In the data rows, 128 means zero.
Here are some points:
[121  87  60 165 105 125 139 145 128 163 164 117 186 137 107 100 104 120
 187 130 114 133  68 103 101 104 133 147  69 114 173 123]
[158 180 207 107 113 101 103 102 114 132 136 128  33 113 116 141 179 142
  92 107 140  94 186 154 154 122 131 114 174 112  48  76]
[101 162 140 136 111 161 122 109 121 129 188 133 117 101 201 103 140 114
 167 130 136 161  66 147 100 126 119 154 122 135 168  94]
[110 153 155 171 114 142 115  75 115 168 157 162 167 114 209 150 132  75
 109 124 201  84 141  97 110 137  68 112 141 166 159 113]
[130 132 139 110 145 168 116 128 123  90  90 150 139 115  98 126  91 168
 163  99 155 178 122 123 162  77 167 156 178 151 127 137]
[155 130 192 121 118 110 150 141 110 158 151 134 133 138 117 160 205 193
  38  96 135  78 163  89 150 197 144 107  86  90 147 144]
[157 120 162 136 151  87 106 178 135 159  75 109 138 116 137 131 200 132
  79  87 121 136 115 141 140 214 137 124 113 108 124 197]
[ 93 183 230 117 181 130 164 135 210 124 255 117  55  99 202  76 177 139
 138 144 228 171 114 137 157 126  79 174 146 130 141  99]
[137 140 115 215  85 114  86  84  92 200 133 165 135 137 202 139 146  75
 101 129 143  90 159 108 106 129 132 130 134 144 158 114]
[149  70 117  69 151 121  96 189  76  60   0 123  85  71 115 161  75  74
 177 203  91 203 145 183 168 127 221 117 224 181  72 203]
[129 167 221 130  72 192 144 147 105 112 188 128  61  77 158 124 193 215
  83  93 147  82 143 157 153 156 116 115 114  96  94  92]
[135 116 132 123 193  95 123 148 118 113 152  76  67 121 125  88 105  72
 195 159 123 117  98 111  89  78 128 115 155 113 134 136]
[112 138 113 153 126 103 111 119 136 182 169 120 158 129 156 115 133 102
 132 138 181 165  99 135 123 153  92 146 112 134 166 100]
[102 153 144 174  83 159 194 125 183 131 212 126 111 129 158  75 169 158
 157  91 139  46  58  81  92 172 106 163 103 144 134  60]
[118 109  84 149 159 133 109 119 114 131 105 107 166 134 102  87 114 141
 113 135  82 110 134 112 157 128 137 101  98 116 103 134]
[ 55 118 135 197 153 191  90  82 141 116 164 153 143  49 186 144  92  60
 157 177 157 111 110 114 148  76  97 152 167 162 145 128]
[110 132 142  93 130 110 124 137  99  69  90 118  92 125  96 156  99 125
 113 139 130 133 128 147 157 118 126  89 125 129  74 123]
[118 149 181 154 104  99  60  82 134 151 139 115 107 106 159 164 203 134
  60 132 189 169 157 156 149 140  98 131 146 166  91  84]
[112 155 134 171 116 157  91  70 153  91 171 182 123 137 172 125  51 109
 191 144 194 157  71 154 125  91 125 153 196 161 144  67]
[127 162 143 113 209  83 173 157 165 105 210  49  88 107 161  85 145  89
 171 182 156 119 104 136 115 118  62 115 114 134 142 117]
[135 151 183  48  76 181 111 129 116 106  90 124  82  95 147 170 175 141
  86 146 109 138 187 164 144 163 197 139 145 129  82 128]
[ 97 140  88 128 132 146 178 156 139 135 149  95 156 101 159  54 143 175
 155 172  73 148  28 166 131 112 110  81  95 119 173 104]
[130 166 107 111  84 154 106 103 110 108 167 159  66 107  82 157 117 156
 165 132 121 136 157 114 130  91 131 179 183 154 130 116]
[123 139 155 120  90 152 100 106 100 135 141 176 123 154 134 147 105 148
 137 106 164 113 151 161  98  97 137 121 109 129 137 130]
[118 155 164 121 144 124 179 109 184 134 147 124 124 130 210 126 161 139
  88 133 156 194 135 154 126 217  84 145  92 108 123 140]
[ 99  61  38 122 172 126 144 185 109  79 102 106 220 117  69 107  50 143
 193 155  44 104  68  97 158  66 148 136  89  89 169 177]
[179 153 159 194 109 171  53  84 136 189 161 140 175 138 141 149 161 134
 115  89 145  56 163  94 105 113  85 125  94 124 154  57]
[ 70 134 109 162 163 118  99 137 130  97 138 121 130 115 146 121  78 110
 174 184 125 138  68 102 100  80 103  92 107 132 136 115]
[108 127 137 167 121 118  79 121 169 160 137 116 114 130 151 162 119  55
 115 126 175 170 155 127 111 158 134 142 161 153  97 134]
[127 132 181 105  83 174 157 111 167 106 129 185  78 112 153 122 130 169
 163 112 140 121 157 158 131 103 141 168 160 159 148 108]
[101 200 138 124 100 172 106  72 140  86 174 159  72 124 107 161  66 140
 128 122 148  19 115 117 168 100 158 137 133 141 125  90]
[162 114 175 148 111 157  88 123 146 116 165 139  81  98 139 146 153 123
 118 108 148 132 197 114 157 149 123 155 118 124 106 113]
[105 126  91 167 161 109 110 164 112 170 115 113 120  98 140 164  98  40
 167 135 124 144 143 114  71 101 128 131 167 148 102 185]
[153 125  95 138 113  85 113 113 125 167  95 122 198 132 136 107 153 111
 118 129 133  72 128  98  70 164 114 118  81 104 150 117]
[126 113 159  96 128  89 108 131 126  71 111  81  90 132  83 121 146 154
  88 144 131 181 121 182 177 172 156 117 114 126 116 119]
[182 100 159 136 109 107  87  75 127  98  57 138 160 130 140 155 176 139
  96 136 137 203 164 199 148 177 161 107 163 168 129 162]
[ 72 128 142 102 149 139  87 159  92  79   0 168 130  95 145 179  45  75
 182 185 147 188 128 155 140  95 129 131 197 145 151 205]
[ 70  87  57 104 141 143  79 115 101 102  76 181 176 127 111 190  33  78
 174 196 128 206 140 129 145  99 139 129 182 156 111 185]
[155 169 167 124 157 127 122 107 134 136 182 132  96 130 169 131 102  83
 152 131 147 144 105 137  99  73 130 154 132  82 182 113]
[150  75  82 152 106 121 127 157 109 184  88 128 133 164  57 156 111 153
  79 109 117  62 142  70 133 100 181 118 115 150  91 164]
[ 88 152  93 155 210 131 152 160 171  53 211 102 149  85 101  58  51 136
 203 184 101  98  79 126 113  35  87 145 129 105 153  93]
[151 109 117 103 117 126 100 112  47  80  16 164 152 122 100 177 147 149
 108 133 129 169 177 127 161 147 157  96 154 122 125 159]
[118 176 122 158 112 139 131  90 170 148 201 151 127 150 165 131 121 135
 114 120 129  75 154 131  93 164  87 163 138 144 128 122]
[152 150 177  93 112 147 164 181 158  98 146  78  86 144  65  93 188 211
  77  95  99 131  94 137  83 152 153 149  93  77 126 114]
Then 10 other points, each followed by its number:
[ 54 141 149 142 161  96 118 152 137 104  85 100 112  93 167 161 112  70
  86 195 146 205 109 182 146 201 147 122 135 142  87 167] 0
[ 71 101  90 110 168 111 170 140 182  73 166 115 126 130  86 117  54 105
 191 121 159 146  52  91 153  79 150 172 136 145 161 124] 1
[145  52  40 110 134 130 149 156 115 144  87 149 180 142  58 136  71 210
 186 117  31  86 110  82 190 104 155 113 111  99 119 162] 2
[117 123  95 132 110 139 106 115 125 162 169 182 179 148 135 145  94 148
 180 162 127  76 134  68 139  75 115 129 128 150  97 117] 3
[ 73 129 121  64 139 133 126 111  96  74 151 119 107 104 153  92 153 139
 104 149 113 100 106 169 156 110 135  80  99 138 137  98] 4
[110  97  64 133 193  86 138 145 137  72  53 112 139 116  79 110  42  84
 189 161  98 133 102  88 120  88 126  97 155 135 137 147] 5
[128  97  72 169 125 130 106 113  94 138 111 105 153 162  36 157  79 183
 120 143 117 132 103 104 167  67 142 100 125 152 120 103] 6
[173 145 165 157  71 173 114  71 105 156  71 175 101 143 121 148 173 192
  82  83 178  66 168  97  89  99  99 100 175 154  89  88] 7
[160 111 124 203 107  87  78 102 128 177  94 113 203 157 166 149 143 109
  85 136 111  82 115 127  94 182 102  73 126 165 160 159] 8
[112 169 122 149  82 183 171 110 105  39 195 142  63  96   8 132 103 208
 185 124 104  24  80  65 141  48 138 164 111 122  91  52] 9
Which of these numbered points is nearest to each point below, looking only along the 3 directions in which the first points spread most? Its number follows each.
[101 157 178 102 133 146 143 118 152  95 150 136 118  91 149 120 105 144
 133 156 140 100 119 100 166 137 117 122 132 101 139 115] > 4
[108 151 147 149 146 134 166 175 177 152 210 100 148 129 161 130 158 117
 131 158 120 108  94 119 119 165  97 139  51  84 112 104] > 9
[129  82  57 121 116 140 166 164  96 125  46 120 144 162  36 137  90 164
 154 131  78  99 136 117 147  66 163 108  80 108 119 171] > 2
[168 107 148  88  90  93 147 141 128 105  53  98 134 155  77 152 122 137
  76 115 120  92 160 133 111 170 157 122 126  80 123 150] > 8
[121  83  28 149 155 104 118 160 107 118  62 120 127 114  42 137   0 111
 222 171 100 120  88  53 170  35 163 163 133 105 125 184] > 5
[145 122 133 117 147  76 120 129  80 138 113 110 119 140  98 148 165 175
  81 108 130 163 126 122 183 154 148 100  93 101 107 166] > 8
[153  95  77  79 122 143 202 174 111  48  81 115 107 121   0 114  93 255
 144  91  37  19 122 114 190  53 205 106  89 101  76 116] > 2
[ 56 196 126  57 154 171 139 159 147  19 155  86  32 120 136  94 120 135
 189 178 121 154  43 158 156  65 113 114 104 123  79  87] > 3
[160 105 169  92 148 111 134 161 129 117  66 116 112  59 116 161 141 122
 123 149  59  84 188 142 139 156 139  87 130  98  83 129] > 8
[ 98 120 121 142 142 112 121 143 102 144 139  97 160  90 151 131 181  97
 106 198 117 117 104 160 121 174  79 140  98 140 116 171] > 4
[ 96 162 142 117 102 146 162 146 138 128 182 160 119 129 139 108 126 156
 147 115 113 105 109 170 134 133 142 136  87 127 106 103] > 4
[144 153 101 141 101 184 108  87 110 153 134 148 124 119 158  97 164 139
 159 102 157 126 143 153 116 108 122 135 139 135 152 117] > 4
[ 92 102  84 127 145  99 127 169 126 118  91 120 178 133 105 144 117 111
  97 156 123 198  89 138 138 164 140 135  90 117 119 190] > 6
[108 118 111  77 138 157 131 147 138 110 146  93 118 123 109 146 116 150
 153 137 103  96  84 148 124 113 134 105  83 103 123 126] > 4
[162 146 161 142 161 127  98 110  94 122  91 166 198 109 165 120 130 115
 125 159 144 156 165 151 132 146 112 121 179 135 142 158] > 0
[ 92 104  68  39 146 124 194 240 138  33  57  65  78 162  85 104 141 145
 139 132  79 202  65 186 177 158 159 137  53 106  88 146] > 2
Now 10 new points, numbered from 0 again:
[131 107  62 164 146 173 170 148 140 123 110 153 187 109 131  91  50 140
 220 168  71  82  86  64 111  43  81 127 116 124 197 125] 0
[146 115 130 125 143 131 127 135 125 128 162  80  86 118  94 103 132 141
 145 117  99 104 114 128 119  77 151 139 134 139 105  98] 1
[135  66  95  98 118 131 174 146  95  38  77 103 115 141  24 156  99 186
 167  83  61  93  94 111 170  60 166 120 115 136  98 114] 2
[ 67 130 119 154 132 161 120 127 176 116 172 152 146 124 187 139 149 105
 124 124 177 225 108 154 105 162 111 148 130 159 166 124] 3
[129 139 149 153  63 176 120  71  73 119 137 168 125 125 134 123 128 145
 165 125 141  75 114  83 118  66 103 123 156 142 143 117] 4
[192 111  96 157  92 124 118 158 103 114 104 110 116 149  63 158 146 189
  99 111  87 120 158  91 164 149 177 162  87  92  74 118] 5
[108 104 115 185 172  97 119 105 159 211 135 152 174 139 201 126 137   0
 126 119 203 147 163 116  66 157  68 145 142 149 183 193] 6
[151 111 167 118  99 177 189 155 118 152 149 127 153 170 160  80 195 211
 108  52  79  77 116 109 131 128 132 135  69  94 183 142] 7
[139 165 193  65 129 143 120 174 147 114 127 119  51 143 150 133 166 130
  83 111 139 212 123 171 118 173 120 170 113 138  95 143] 8
[ 80 153 167  98 207 103 143 162 162 111 196 110  59  82 136 126 125  72
 153 157 116 123 104 143 142 134 134 142 146 109 105 129] 9
The same question for these:
[167 119 131 155 135  91 144 160 148 139 121 128 148 177  99 143  80 163
 117  96 110  68 102  83 125 116 147 132 113 127 140 127] > 1
[143 130 108 158 113 135 130 109 132 161 117 138 197 139 131 158 116 113
 131 104 106 116  86  80  75 150 102 183  80 149 155 119] > 1
[ 89 170 111 157 139 152 110 134 183 119 197 145  98 102 181 109 134 109
 167 127 191 121  93 105  98 144  56 183 179 163 156 115] > 6
[ 81 179 154 105 156 119  96 103 163  86 201 117  53 120 198 118 121  83
 128 168 158 104 141 169 103  89 134 104 131 145  85  91] > 3
[103 104  90 157 112  96 155  97 126 112 178 157 116 111  83 138  41 128
 163 151 167  73 139  84 137  79 134 131 144 124 162 143] > 9
[110  72  64 119 153 110 175 162 123  89  85  91 160 128  76  92 110 189
 144 109  93 132 108 146 190 116 181 118 110 146 175 148] > 2
[139  86  74 118 185  59 105 124 106 160  49  63 161 134 109 106  94  85
 125 184 108 251  97 216 185 168 162  84 144 113 147 154] > 2
[ 77 132 105 117 134 138 156 141 163  80 145 150 128 107 109 126  70 116
 189 146 158 131 130 121 103 106 153 135 144 115 133 136] > 9
[127 127 115 132 155  79 151 146 160 120 138 105 157 125 171 101 160 128
 120 117 113 162  31 167 143 170 127 132  67 101 241 132] > 1
[111 149 142 140 120 175 128 122 119  97 182 134 111 129 133  97  75 135
 191 137  93 100  87 137 124  74 138 141 148 125 152  96] > 9
[121 134 117 192 132 128 125 115 147 113 164 129 156 102 133 109  74  80
 180 146 167 132  68 101 119  99 120 172 104 141 116  99] > 9
[111  74 146 123 107 146 166 129  84 127  78 126 173 112  82 166 168 156
  97 124 122 118 135 133 140 146 126  85  92  93 103 169] > 5
[135  83  98 140 145  96 116 158  98 144  95  87 113 135  60 135  88 189
 108 132  79  86 113 112 151  95 177  93 136 119  96 169] > 2
[ 85 130 124 166 148 148 145 154 143 130 139 134  89 140 146 129  94  65
 159 150 156 120 128  89 103 120 118 180 154 164 117 127] > 6
[ 83 153 125 142 152 108  97  98 130  87 173  92 109  62 140 124  95  86
 159 199 135 155  98 158 148 108  86 146 146 104 141  92] > 6
[ 75 117  52 152 159  81 127  85 150 159 184 128 155 147 130 121 106 128
 164 152 137 102  94 134 127  81  97 121  74 146 168 102] > 9
